Each run below is a few steps of one of 7 hidden systems, one row a step.
B, path 1, 9 rows:
[[ 19   1  20 -18  14  10  14  -8 -38 -17 -11 -18 -20 -28   7  20   1  -3
   -3   1]
 [ 33  11   9   2 -20 -10   5 -14  14 -26  -2  -2 -30   8  -7 -17  16  14
   30   7]
 [-16  -7 -11  14 -26   6   6  23   8  21  10  22   6   7 -23 -38   0  16
    9   9]
 [-40 -10   1   8   9   4 -18  -7  -1  14  14  29  28   3  -2  35 -12   4
  -11   2]
 [ 20 -11  13   0  24   9 -24  -5  -5  14  -1 -31  -1   3  12  29 -23 -24
    2 -14]
 [ 21  20 -15  -4  25  -8  26 -16  -4 -10 -24 -30  -8 -10  12 -28  -8   3
   20  -1]
 [ -4   1  13 -16 -22   6  39  -9  16 -14   6  20  -6 -16 -18 -29  22  -3
   -5  -3]
 [ -4 -16  21   8 -10  11 -19  24 -22  -6  12  36  -8  -4 -17  14  15  24
   -3  16]
 [  5  -2  -6  28  -1 -21 -38  -8   8  16  14   0   1  28  -3  22 -17  13
   14 -15]]
M, path 2 (9 x 20):
[[ 30 -23  23   7 -20  -8 -19   5   5  14  24   5 -22  -4  -7  18  12   7
   21   8]
 [  1 -11 -15  29  23   3 -15  18  -4  16  14 -16  11  23  -9  13  -7  25
   28  -4]
 [-29  -1   1   2  32  28   5  -9  15   0   1   1  33  14 -11  -4 -17 -13
   -5 -21]
 [ -4   5  29 -19  14  25  11 -12 -23 -13 -21  18  -2 -31  -6 -15 -16 -12
  -16  -1]
 [ 35   6  16   1  -2 -33   3 -22  -1  -8  -1  13 -27 -28   3 -10   2  11
    7  -8]
 [ 16 -12 -10  16 -23 -13  18   8  13  26  25 -17 -12   4 -17 -14   7  14
   29  -8]
 [-32 -13  -1  12  -4  24   1   2   9  15  18  12  22  22 -18  20   0  13
   30  17]
 [ -6  -9  28   3  26  32 -38   5  -3  -7  -7  21  14   9  -8   8 -21 -13
  -14  -5]
 [ 14   6   2   2  43 -12   1  -3 -23   3 -15   1   3 -32  10 -13 -21   3
  -16 -20]]
Z, path 3 (9 x 20):
[[  9 -10   0  14  10   2 -32  32  -3  20  -9  22   4  -4   6 -23  -8  12
   13  32]
 [  0 -15 -22  10  30 -24   2  20   4  13  22 -12  19  -6  12  24  16   3
  -18 -19]
 [ -3   1   5 -14  -4  26  26  -9 -21 -12   2 -39  -7  11 -10  25  -2 -14
   -4 -21]
 [ -1  27  11  -5   1   8   4 -36   7 -30 -25  14  -5   6  -4 -20 -14   4
   21   8]
 [ 13  -6   6   1 -12 -17 -11  17  16  17  -2  34  -4 -23   0 -43  -2  -6
  -14   5]
 [-15 -17 -12  11 -12 -18  -3  26 -25  19  24  11   2 -10   0  32  17  22
  -17   4]
 [  5  -9   2  -1  -3  11 -11 -10  12  -6  13 -31   1  32   3  45   4 -14
   14  -3]
 [  3  17  -9   2  18  25   6  -5   0  -4 -28 -24   3  15  -3 -35 -27  -1
   30   7]
 [-10   5  -3  -6  25 -12  17  -5  13   2  -7  29  19 -32   7 -30   0  -7
  -22  -7]]
A, path 4, 9 rows:
[[ 29  15   7   3   5 -17  -2 -26 -11 -25  -7 -13 -25  -1   8  20   4  19
   29   5]
 [  9   6 -15  -2 -20   0  21   4  33   3  -3 -10  -3  11  -6 -47  10  -3
   24  13]
 [-35 -12 -18   1  -8  14   7  36 -10   6  11  17  21   5  -6   8  21  12
  -12  22]
 [  0 -14  21   2   3   1 -43  -3  13   2  10  16   8  11   5  33  -7 -21
  -26 -15]
 [ 27  15 -10   8  22  -9 -11  -5 -27  -3 -22 -33 -12   2  11  -8 -27   2
   -3 -21]
 [-12  22 -16 -14  -2 -14  40 -33  11  -9 -12  -1   2 -16  12 -15   4   1
   15  12]
 [  5 -16  17 -16 -29  21  11  26  -1  -2   5  17 -14 -14  -9 -13  28  -5
    0  31]
 [  3 -10  -3  26   0 -12 -35  18   7  -7  21  16   3  28  -7  27  18  26
    3  -1]
 [ -4   3 -19   8  -1  -7 -12  -2  17  22   0 -26  11  23   5 -10 -28 -23
  -17 -32]]
N, path 5:
[[ 26 -12  -5   8 -18 -36 -10  -4  11  37  15 -10 -14 -15  12   0  -8  -7
    4  -9]
 [-11  -3 -13  -9   4  18  34  -9 -14  13   5 -39   4  -2   6  25   1  -2
   29  14]
 [ -7  -2  19 -13   8  39   1   1  31 -26  -7  10  15  18 -11 -13  11 -21
    2   7]
 [ 10   2  -4  15  26  -5 -16  31 -15  -7 -12  21   3 -10  -6 -32  -2  20
  -19  -7]
 [ -3  -1  -3  11  -9 -43   3 -23  -2  13  24  14  -3 -15   0  23  -1  12
  -15 -30]
 [  7  -4  13 -10 -33  18   7 -13 -20  17   1 -32 -22   3  -7  16 -18 -13
   16   1]
 [ -4  12   0  -6  14  23   2 -14  16 -16 -20   5   8   8   4 -12  -2   3
   41  40]
 [  1 -16  -9   5  15  -4  -7  34  30  16   3  17  21  -7   3 -35  10 -11
  -16   2]
 [ -7 -13  -2  10  22  -9   8  14 -32   3  20  -2   6 -13  -6  34   9  17
  -22 -24]]
Z, path 6:
[[-13  18 -20  -4 -26 -14  20 -14  13  17 -12   4   2  -2   0 -46 -20  -7
   -3  -3]
 [-29 -12   7 -13 -15  -1  -3   5  -6  20   2  36  12 -28  12  14   3  -7
  -13  32]
 [ 28 -17  13   1  11  -2 -33  18  -6  -9   5  -6 -11   3  16  38  19   2
    5  18]
 [ 19  10 -30  13  10  -5   9  13   6 -13  -3 -42  -3  30   0 -11   9  11
   12 -14]
 [-36  15 -16 -10  -5  15  29 -10  11  -3  -8   0  22   8  -8 -22 -10 -16
  -18 -15]
 [-11   3  29 -13  -1  12 -21 -12 -19  -4 -15  37  -2 -22   6   6 -19 -14
  -21  10]
 [ 39  -1   4  10  -2 -38 -27   3  -9   0   0   2 -26 -13  18  10   7  14
    2   7]
 [  4  -2 -34   3 -27 -17  23  18  13  11  17 -32  -5  16   3  -1  25   5
    9   3]
 [-39   1  -7 -11  -2  37   9   3  11  -8  -5   0  26  24  -5   8   3 -12
    3  20]]
P, path 7:
[[ -5   3  17  -1 -28  -6 -36  -2 -13 -14   0  37 -14   4   3  27   5   8
  -14  21]
 [ 33  -7 -13   8 -14 -20 -32  21  17  21  -1 -19 -12  12  20  -9  -1 -13
    4   8]
 [-19   8 -42  -1   5 -18  26  -7   8   9   4 -29  16   8  19  17   9   2
    9   7]
 [-16  -1  13 -29   0  36  14  -2   6 -23  -8  -5  11   4   1  11  10 -34
  -22   3]
 [ 15  17   2   1  12   1 -21  14 -20 -39 -28  13 -12   3   2 -19   3  12
  -20   3]
 [  9   7 -10  12 -19 -48 -10 -11  23   4  11  21  -5  -1   5 -13   3   3
  -23 -24]
 [-14  -2 -16  -9 -46  -5  17   3 -22  30   7 -19 -12  -4   5  11  -6  -7
   -4  10]
 [ -6   0   1  -8  -8  15 -22  -1   6 -16  -7   0   1  22  16  37  12  -5
   18  41]
 [ 18  -1 -17  -1  27   5 -13  27  27  -8 -17 -17  12  13  17 -27   7 -18
   -9   4]]
A, path 8, 9 rows:
[[  2  17  -5 -21 -32   4  19  -6  -3   2 -26  -5 -16 -12   9 -38 -10 -16
    1  21]
 [ -7  -5  -4   0 -10  -8  -5  18  -9  -4   1  26  -4  -9  13  15  29  22
   12  48]
 [ 21 -20  -3   6  -8 -12 -31  20  38   9  18  -3   4  19  10  10  18 -19
   -8  -3]
 [ -8  10 -32   4  13   4  -1  17 -19  -9 -10 -37   8  26   8  10  -5  -1
  -20 -17]
 [-21  24   3 -21  -2   3   4 -33   8 -22 -24  14   8  -1  16  -1 -11 -22
  -18   6]
 [ 25   3  13  -9 -11  -5 -11  17 -22  -7 -20  18 -25 -28   9 -24   5   3
   -9  25]
 [ 13  -1 -19  13 -14 -46  -3   0  19  -1  18   6  -8   3  13  18  29  22
   12  11]
 [ -1  -8 -20  -5 -31  11   4  21  16  14   9 -36   1  29   1   0   7 -25
   -5  -1]
 [-27  14 -10  -2  13  25 -18   4 -16 -23 -21   2  17  25   8  19  -7   1
   -8  20]]
P, path 9, 9 rows:
[[ 19   0  31 -13   4  -2   0 -17  11   1 -11  25 -10 -33   1 -30 -11 -19
  -11  -7]
 [ 15   0  -5   8 -17 -26  20   8 -20   5   7   9 -24 -24  -5 -10  16  34
   18  13]
 [ -5 -21   6   9 -29   4  -1   4  26  13  35   3   0  23 -18  21  20   2
   18  -1]
 [-13  -7 -14  10  12  35 -13  28 -17  16  -6 -27  14  26  -7   0 -21   1
   12   6]
 [-13   5   2   3  50  -2 -17 -21  11  -5  -7  13  28  -3  13  14 -18  -7
   -6  -8]
 [ 23   1  17 -16  17   0  22 -11 -11   3 -11  -7 -12 -41   4 -24 -10 -18
  -13 -18]
 [  8  10   9   1 -17 -16  23 -19 -12 -23   6  18 -23 -13 -15   3  19  32
   20   7]
 [  2 -16  11   7 -37  14  -8  17  25  14  20  14  -5  20 -25 -16   8  -2
   12   4]
 [-20  -8 -26  21  13   5 -17  28 -19  25   5  -5  19  15   0  11 -13  20
    9  13]]
B, path 10:
[[ 21   4  -3 -11  16 -26 -13   7 -14  -3 -19   6 -10 -31  34   2   5  -6
  -22  17]
 [ 21  -2 -15  -3 -26 -37  22   0  11  -1  19 -18 -19  -4   9  12  34   4
   -1  -5]
 [-18   1 -21   0 -29  21  14  29  -8 -11   3 -13  -1  29 -13   1  21  13
    5  18]
 [-20   7  -2   3   1  10 -37   5  23 -19 -10  25  19  34   4   5   0 -10
  -18  10]
 [ 11  -6  -7   0  14 -15 -30  19  -2  20  -9  -2   7  -9  23  -3 -15 -22
  -37 -12]
 [  4  12 -23 -11   2 -35  22 -14 -17  -2  -5 -23  -8 -19  29  20   9   1
  -13  -4]
 [  9   0   0 -20 -36  13  24   7   8 -19   1 -23 -18  11  -1   3  30 -13
    6  16]
 [ -3   4  -9   6  -6  10 -19  32  10 -24 -10  23   4  22  -3 -19  23  16
    1  31]
 [-11  -7 -12  16  -3 -25 -29  13  22  10  14  24  18  13   4   3   2  -5
  -37 -21]]
M, path 11 (9 x 20):
[[-10   4 -24  22  29 -27 -29   4  11  -5   2  13  23  19  14  19   1  16
   -8  -3]
 [ -9  -6  -7 -12   6  18  15  12   0  11  -2 -26  14   0  -1  -6  -9 -33
  -35 -29]
 [-10  20   1 -20   1   2  20 -27 -25 -20 -23   1  -9 -19  15  10  -3   4
    7  24]
 [ 38   6   9  -2 -23 -16 -17  -3  30 -19  -4   5 -24  10   3 -22  15  -9
    0  -1]
 [ -9  -8 -33  15 -13 -14  10  37 -12  21  12   1   3  -1  -1  -9  15  26
    4  18]
 [-29 -10   0  -2  -7   2  -9 -13  20   2  22   4  21  22   3  46   7 -16
  -12  -8]
 [  5   5   6  -7   7  32 -23  15 -34  -5 -28 -21  -7  10   6   2 -25 -14
  -12   6]
 [  6  23 -17  -1  29 -32   1 -19  16 -14 -21  10   7 -13  27 -17  -2   1
   -3   4]
 [ 13 -11   1 -16 -25  -1  33  16  15   4  12 -15 -11 -13  -5 -20  28 -19
  -16  -6]]
C, path 12 (9 x 20):
[[ -9  25   2   4  -6  18  -3 -22  -7 -23 -15  -8  -4  32 -21 -14 -26   3
   -1 -25]
 [-30   7   0   1 -22   5   0 -11   8  24  -8  34  12  -4  -9 -32 -27  -3
    2  12]
 [ 11 -25  17   6  -9 -11  -7  10  -2  34  18  23  -7 -31   0   6   2   9
   17  20]
 [ 32 -10   3  14  20 -11   3  -5   3  -2  18 -27 -12   3   0  28  14  17
   33  -8]
 [ -6   7 -10   5  23  25  17  -8  10 -14  -1 -34  15  30 -15  -4  -8  -4
   13 -26]
 [-37   3  10  -2  11  32  -2  -2  -5  -2 -11  29  23   1 -17 -15 -22  -6
  -16  -5]
 [  7  -8  31   4  -9 -11 -26  -7  -6  12   3  46 -10 -24  -5  -5 -14   2
  -11  -1]
 [ 33   0   2  13 -17 -29   5 -13  -7  12  10 -13 -31 -10  -3  -1  -2  19
   29  -6]
 [ -8   0 -17   4  -3  10  35 -12  15   7  13 -32   6  18 -10   2   8   7
   40   3]]
C, path 13 (9 x 20):
[[-37  -7   7 -21 -14  17  16 -16   1   5   7  15  15  -6   4  31   4 -18
   -6  18]
 [ 27  -7  23  -2   7  15 -44  18  -2  -8 -15   9 -12   4  11   1  -2  -7
    6  29]
 [ 19  16 -26  16  27 -40   6  -4   6  -1  -8  -8   0  -8  12 -24  -1  18
    4 -16]
 [-13  -8  -3 -15 -20   9  45  -1   3   8  18 -19   2  -8 -14  -1  13 -17
  -17 -24]
 [-19   1  14  -9 -15  27 -16   5 -20 -24  -3  18  -3  15  -6  31  10  10
    1  29]
 [ 19   6  -6  13   7 -21 -47   0  30   1 -12  12   2  18  16 -16 -11  -6
    0   5]
 [  1  -1 -26   4   5 -19  27  11 -20  34   1 -23   0 -25   6 -20 -13   3
   -7 -15]
 [-14  -6  16 -24  -3  12  32 -20  -1 -13  13   0  -1 -16   0  35  22 -11
    1   7]
 [ 20   2  14   2  -1  26 -34  17   5 -33 -15   1 -12  29  -5  -4   8  -1
    8  18]]
N, path 14, 9 rows:
[[-35   7 -30   9 -19   0  25   8   2 -10  12  -1  14  27 -15   3  18  18
   -6  -5]
 [-20  -2  12   4 -19  19 -40   8 -10  -2  -2  25   4  26 -10  12 -17  -6
  -23   0]
 [ 19   9   2   6  21 -22 -40 -12 -12   3 -20   6  -8  -9  27  12 -21   3
    5  14]
 [ 15   1 -18 -15  -1 -29  20 -13  21  16   0 -27  -2 -17  29  -1   6 -23
   -1  -2]
 [-13  -3  -7 -21 -10  28  39  18 -12 -14  -2 -22   1   0  -3   5  27  -7
   -5  13]
 [ -2   5   9   5  -4  14 -16  13  11 -43  -1  28   1  27 -19  -4  25  14
   -9   5]
 [  9   7 -17  26  -8 -28 -35  15  -9  12  -2  10  -5  15   1 -14 -18  18
  -16 -14]
 [-19   6 -17  -3 -12 -26  -1 -26 -13  27   4  -7   4  -9  21  35 -21  -7
   -4   0]
 [  8  -6  17 -30 -12  26   1  -7   5  -3 -11 -21  -8  -3  17  16   2 -37
    6  25]]

Which system made each run below?
path 15:
[[  6  18  10 -11  11  25   8 -13 -15 -14 -33  -3  -9  -6  -2 -27 -20   2
   30  27]
 [  4  -5   4   3   9  -6  15   6  36  -4   5  33   9 -13 -10 -41  19   9
   10   6]]
	C
path 16 (2 x 20):
[[-22  -6   4  -5 -34  -1   4  13  -6  18   4  37   1 -18 -10 -25  -3  -5
  -27   5]
 [  3 -15   9  10 -11 -18 -29   3 -25  21  17   9 -10  -5   6  46  -4  14
    2   9]]
	A
path 17, 2 rows:
[[ -4  -5   1 -23   2   7  32 -13  21  10   6 -21  11 -12   5  -4   2 -38
  -18 -19]
 [  0   6  20  -8   5  28   8   6 -38 -37 -12   4 -15  -4 -16  11   9  16
   -3   8]]
	A
path 18, 2 rows:
[[-21 -13  11  13 -14  -2  13   0  -6   5  32  31   3  -5 -28  16  13  26
    0 -14]
 [  7 -11  19  13 -19   6 -34 -11   3  10  18  -3  -9  27 -12  33 -12   2
   17  -9]]
	C
path 19, 2 rows:
[[ 36   9   1 -11  24   4  -6  -8   4 -19 -23 -35 -12   2  22   0  -1 -17
   16  10]
 [ -6  16 -28  -8   5 -10  36   4  20 -16 -11  -7  10  -1   8 -34  20  -4
  -10  -1]]
	N
path 20, 2 rows:
[[ 17  -5  -7   1  -7  -2 -27  28  27  -8  -7   6  -2  18  17  -9  24  -4
   11  37]
 [  1  -2 -37  13  24 -26  -1  30  -2  12   5 -15  16   0  15  -1  11   8
  -20 -10]]
	C
path 21:
[[-14  -9 -15   7 -21  10  -2  38 -41  26   0  -1  -3  -3  -8  -4  -8  14
   -8  14]
 [-19  12  -7  -1  -1 -13 -17 -34  23 -10   1   9  13  21  17  37  -3  -6
    9  12]]
	B
path 22:
[[ -9 -13 -10  -6  19   5  36   6  28  15  16 -13  24  -9  -4 -13  12 -18
   -6 -19]
 [-14  -6  23  -9   5  31  13   4 -30 -22   8   6   0  -3 -22  23   9   0
  -22 -18]]
	A
path 23:
[[-35  -4 -15   4  -6  -6  -6  11   0  -8  13  22  19  16   5  38  22  13
  -13  18]
 [  3   0   5  -5  -3  11 -32   8 -11  -8  -8 -15  -1  20   6  21 -14 -25
  -39 -20]]
	M
path 24, 2 rows:
[[-24  -5  14   1 -18  13 -21  -6   7 -18  16  28   6  27 -12  39  12   4
   -3   9]
 [ 21  -4  -3   8   7  10 -37  28  -2  17 -16 -17   0  14   8 -22 -24 -15
   -8   0]]
	P
path 25, 2 rows:
[[  0  12 -10 -15   9 -24  20 -26  41 -16  -3   3   9 -10  20  -5  20 -15
   -4   0]
 [  1  -9  -7 -10 -22  18  18  42 -23   3  -1 -16 -11  -5  -7 -15  18  -5
  -24   3]]
	N
path 26, 2 rows:
[[ 11   0 -32  12   6  -4  15  14   5   4   5 -39  -1  20   3   1  12  18
   35  10]
 [-35  -1  -6  -6  14  26  16  -8  26  -7   7   0  32  20 -11   4   2 -16
   -4 -10]]
	P
path 27:
[[ 14 -22  25  12  -3  30 -35  21   3  13  10   5  -3  17 -17   3  -8  -2
   16   7]
 [ -5   4 -20  25  45 -10 -11  -1   6  12   0  -8  24  12   2  -2 -21  14
    8 -19]]
	A
path 28, 2 rows:
[[ -8  -4 -27   6   8  -4  34  20 -14  -7  17 -28   6   5  -5  15  28  16
   -9 -15]
 [-24   2   5 -12  -4  19 -12  -8   9 -23   2   2  14  26   0  34   7 -22
  -28  -8]]
	C
path 29, 2 rows:
[[-16  -3  -9  -2 -20   6  37  17   7 -17  18   7   3   7 -22  -9  38  13
   -8  -3]
 [-13  -3   8  19 -21  13 -28  17 -14  -9  11  22  -3  31 -28   8  -1  22
   -6  -6]]
	N
path 30, 2 rows:
[[ 20  -9   3  16  31  16  -8  21 -27  -5  -1 -16  -5   4  -8   9   2  28
   31   9]
 [-10   8  -5  15  29  -3   6 -16  27 -15  10   7  22  18 -16 -10  -3   8
    0 -36]]
	M
path 31:
[[-29   1 -24   2  -9 -10  45 -16   7  21  19 -11  13  -2  -5   6   5   9
   17  -4]
 [-15 -17  26  -9 -14  51  -8  13  -1   1   5   9   7  12 -21   7  -4 -20
   -1   9]]
	N
path 32:
[[  3  -1  35  -6 -18  -6   4 -27   6  -3   6  42 -13 -25 -14  -8  -3   0
    0  -5]
 [ 29 -18  16  17 -15 -13 -13  10 -14  29  16   2 -23 -13 -10  -1 -10  16
   20  -2]]
	M
path 33, 2 rows:
[[ -5   9 -17  -7 -30 -25  27   3 -36   5  -2  -1 -19 -23   4  -1   7  13
  -20   0]
 [  1  -1   0 -17 -35  -5   6 -11  23 -12   7  -2  -9  11  12  25  28 -14
    8  27]]
	C
path 34:
[[-19  25 -12  -5 -24 -28   8 -43  10  -8  -3   7  -3   8  12  17  -5   1
    1   1]
 [ 15  -6   2  -8 -38  14 -19  22   8  17 -10  -9 -12  11   4 -22  -5 -25
    0  21]]
	M
path 35, 2 rows:
[[  2   3  -3   5  10  -5   2 -20   1 -10   6  -8  -3  10   8  37  10  22
   44  24]
 [  7 -11   7  -7  11  31  10  11  38   3  -1 -14  15  10 -10 -33   3 -26
   10  -3]]
	P
